Where one turn sends some rows of the set: a few examples, then the rows asked
q262: [ 0.74  0.98  0.07  0.80  0.59  2.39  1.03 -3.74 -0.17 -0.51  0.73  0.01
 -0.04 -0.15 -0.28 -1.61 -0.17  0.19  0.53  2.12  1.49 -0.26  1.30 -0.01
  0.09 -0.69]
q891: [ 0.12  3.20 -0.32  0.45  1.68  1.90 -0.43 -1.46 -1.00 -0.05 -0.40 -0.77
  0.60 -0.15  1.47 -3.29 -0.22  0.72  0.19 -0.86 -0.11  1.16  0.41  1.62
 -0.50  0.91]
q842: [ 1.28 -1.30 -1.33 -0.25  0.67  1.39  0.16  3.55 -1.80  0.34  0.21 -1.88
  0.20  0.19 -0.70  0.26 -1.21  0.49 -0.31  1.42  0.84  0.24  0.65  1.32
 -0.07 -0.23]
q660: [ 0.70  4.14 -1.02  0.46  0.42  1.67  0.31  0.45  0.09  0.44 -0.70 -1.10
  0.54  0.78 -1.48 -1.11  0.44  1.34  0.84 -0.28 -0.06 -1.41  0.26  0.86
 -0.79 -0.32]
q57: [ 1.47 -1.67 -0.12  0.60  0.80 -0.37 -0.12  3.14 -1.00 -0.15 -0.44 -0.80
  0.55 -0.18 -0.44 -0.54 -0.30  0.30 -0.43 -0.28 -0.18  0.17  0.25  0.18
 -0.04 -1.82]
q577: [-0.48 -1.45 -0.52  1.30 -0.26  0.99 -0.88 -0.68 -3.15 -0.36 -0.71  0.08
 -1.20  0.29 -0.88  0.54 -1.66 -0.28 -0.20  1.05  0.67  0.33  0.86  1.81
  2.02  0.95]
q268: [-0.32 -0.30  0.51  1.45  0.20  0.20  1.52 -0.81 -1.84 -1.21  1.16 -0.42
 -1.46  1.70 -1.69 -0.33  0.06 -1.78  0.35  2.18  1.02  0.51  1.30  1.40
  0.49 -0.31]
q441: [ 1.00  4.69  0.01  0.57  0.37  1.32 -0.18  0.28 -0.98 -0.37 -0.29 -1.00
  0.66  0.39 -0.13  0.23 -0.07  0.65 -0.22 -1.02  0.00  0.29 -0.17  1.36
 -0.45  0.39]
q507: [-0.47  0.78  0.14  0.17 -0.35  0.47 -0.36  2.74 -0.30  1.19 -0.98 -0.47
 -0.17  1.92  1.01 -0.02 -0.51  0.16 -0.04  0.94 -1.67  0.69  1.07  1.08
 -0.92 -0.58]
q700: [ 1.48 -0.93 -1.58 -0.40  0.67  0.26  1.06  2.45 -0.50  0.66 -0.40 -1.84
 -0.20  0.59 -0.02 -0.07 -0.49  0.57 -1.44  1.04  1.67 -0.54  1.07  0.99
 -0.61 -1.43]
q195: [ 1.26  3.35 -0.92  0.16  1.05  2.51 -0.26  0.60 -0.66  0.77  0.09 -0.65
  0.14 -1.01 -0.31  0.00 -0.08  1.18 -0.23 -0.69  0.01  0.72 -1.98  1.91
  0.11  1.06]
q972: [ 0.33  0.17 -1.12  0.99  0.34  3.06 -0.22 -3.31 -1.95 -0.55  0.14 -0.25
  0.45 -0.68  0.19 -0.76 -2.23  0.66  1.13  1.33 -0.10  0.95  0.59  0.89
  0.52  1.06]
q435: [ 0.91 -1.50  1.00  1.34  1.20  0.55 -0.30 -0.94 -2.06 -0.64 -1.61 -1.06
 -1.33  0.17 -2.62 -1.97 -1.02  1.07  0.41  1.30  1.49  0.67  1.75 -0.45
 -0.97  0.38]
q470: [ 0.26  0.22 -1.46 -0.84 -0.30  1.23 -0.57  1.62 -0.19  0.93 -0.35 -0.30
  0.89  0.47  1.35  0.46  0.56  0.13 -1.91  0.78 -0.61  2.31  0.77  0.84
 -0.35 -0.32]
q25: [-2.12  2.36  0.07  1.25  1.16  2.75 -0.07 -1.20 -0.83 -0.01  0.24 -0.45
  1.14 -0.12 -0.81 -2.23  1.39  0.68  0.64  0.11  0.38 -0.54 -0.66  1.70
  0.74  0.37]
q312: [ 1.82 -0.24  0.98  0.35  1.74  1.89 -0.60 -3.04 -0.63  0.93 -0.05  0.32
 -1.05 -0.70 -0.74 -2.28 -0.71 -0.31  1.27  0.17 -1.65 -0.51  0.69  1.11
  0.20  0.18]
q779: [ 2.13 -0.81 -0.82  0.06  1.22 -0.05  1.65 -1.21 -0.67  0.21  0.36 -0.30
 -2.23  0.63 -1.13 -3.27 -0.06 -0.45  0.34  2.01  0.91  0.83  1.47  0.55
 -0.61 -0.78]
q651: [ 1.82 -2.06 -1.32  0.38  0.65  0.06 -0.63 -1.30 -2.23  0.47 -1.51  0.45
 -1.43 -0.96 -0.36 -2.55 -1.49  0.88 -0.16  0.31 -0.01  1.19  0.69  0.41
  0.88  0.05]
q49: [-0.33  0.86  2.06  1.17  0.73  1.20  0.86 -3.42 -1.88  0.55  0.04 -0.63
 -1.09  0.55 -0.51 -0.17 -1.21 -0.48  0.74  0.82 -0.70 -0.87  0.07  2.01
  0.04  0.42]
q451: [ 1.03 -0.92  0.76  2.03  1.69  0.63  0.13 -0.58 -0.64 -1.18 -0.86 -0.82
 -2.71  1.07 -0.58 -0.95 -1.90 -0.14  0.33  1.15  1.83  1.21  1.61  0.50
 -1.35  0.55]
q786: [-1.45  2.87 -0.12  0.82  1.01  2.18 -0.87 -1.23 -1.52  0.72 -1.48 -0.90
  0.52  0.33  0.28 -2.58 -0.36  1.48  0.60 -0.58 -0.01 -1.15  0.50  1.97
  0.30  0.88]
q94: [-0.71  0.50 -0.22 -0.12 -0.73  1.21  0.71  2.62 -0.82  1.27 -0.49 -0.65
  0.89  0.91 -0.36 -1.23  0.39  1.65  0.23  2.72 -0.25  1.05  0.30 -0.20
 -0.91 -1.04]
q14: [ 0.79  2.70 -1.34  0.62  0.95  2.04  0.24  0.52  0.11  0.75 -0.24 -0.40
  0.77 -0.90 -1.75 -1.51  0.81  1.73  0.92 -0.65 -0.70 -0.23 -1.99  0.78
 -0.26 -0.24]
q341: [ 0.22 -2.18 -0.51  1.92  1.81  0.83  0.15 -1.54 -0.43 -1.26 -0.20 -0.70
 -1.87  0.40 -1.23  0.37 -0.65 -1.00 -0.71  0.22  1.09  1.80  0.47  1.30
 -0.69  0.75]
q43: [-0.26  2.71  0.05  0.25  2.38  2.88  0.16 -1.07 -0.08  0.53  1.09 -0.65
 -0.13 -0.19  0.16 -2.79  1.24 -0.27  0.24  0.01  0.17  0.53 -0.53  2.52
 -0.09  0.99]
q411: [ 0.24 -2.69 -0.67  0.81  1.49  1.33 -0.36 -1.71 -1.62 -0.09 -1.02 -1.17
 -1.14 -0.24 -3.32 -0.52 -0.05  0.29 -0.66  0.82  1.19  0.73  0.89  0.86
 -0.31  0.97]
q844: [ 0.27 -0.30  0.26 -1.45  0.22  0.88  0.15  1.89 -0.85  2.60 -0.36 -0.64
  0.29 -0.10 -0.65 -0.73  1.56  0.79 -1.45  1.42 -1.06  1.31 -0.51  0.96
 -0.52 -0.47]
q156: [ 0.94 -0.92  0.09  0.16  0.51 -0.92  1.39  2.43 -2.22 -0.19  0.15 -2.11
  0.77  0.47 -0.76  0.27 -0.27 -0.11 -1.01  0.24 -0.02  0.89  0.02  1.00
 -0.89 -1.25]

q786 goes to q25
q14 goes to q195
q435 goes to q411
Where do these go?
q577 goes to q268
q700 goes to q57
q972 goes to q49
q94 goes to q844

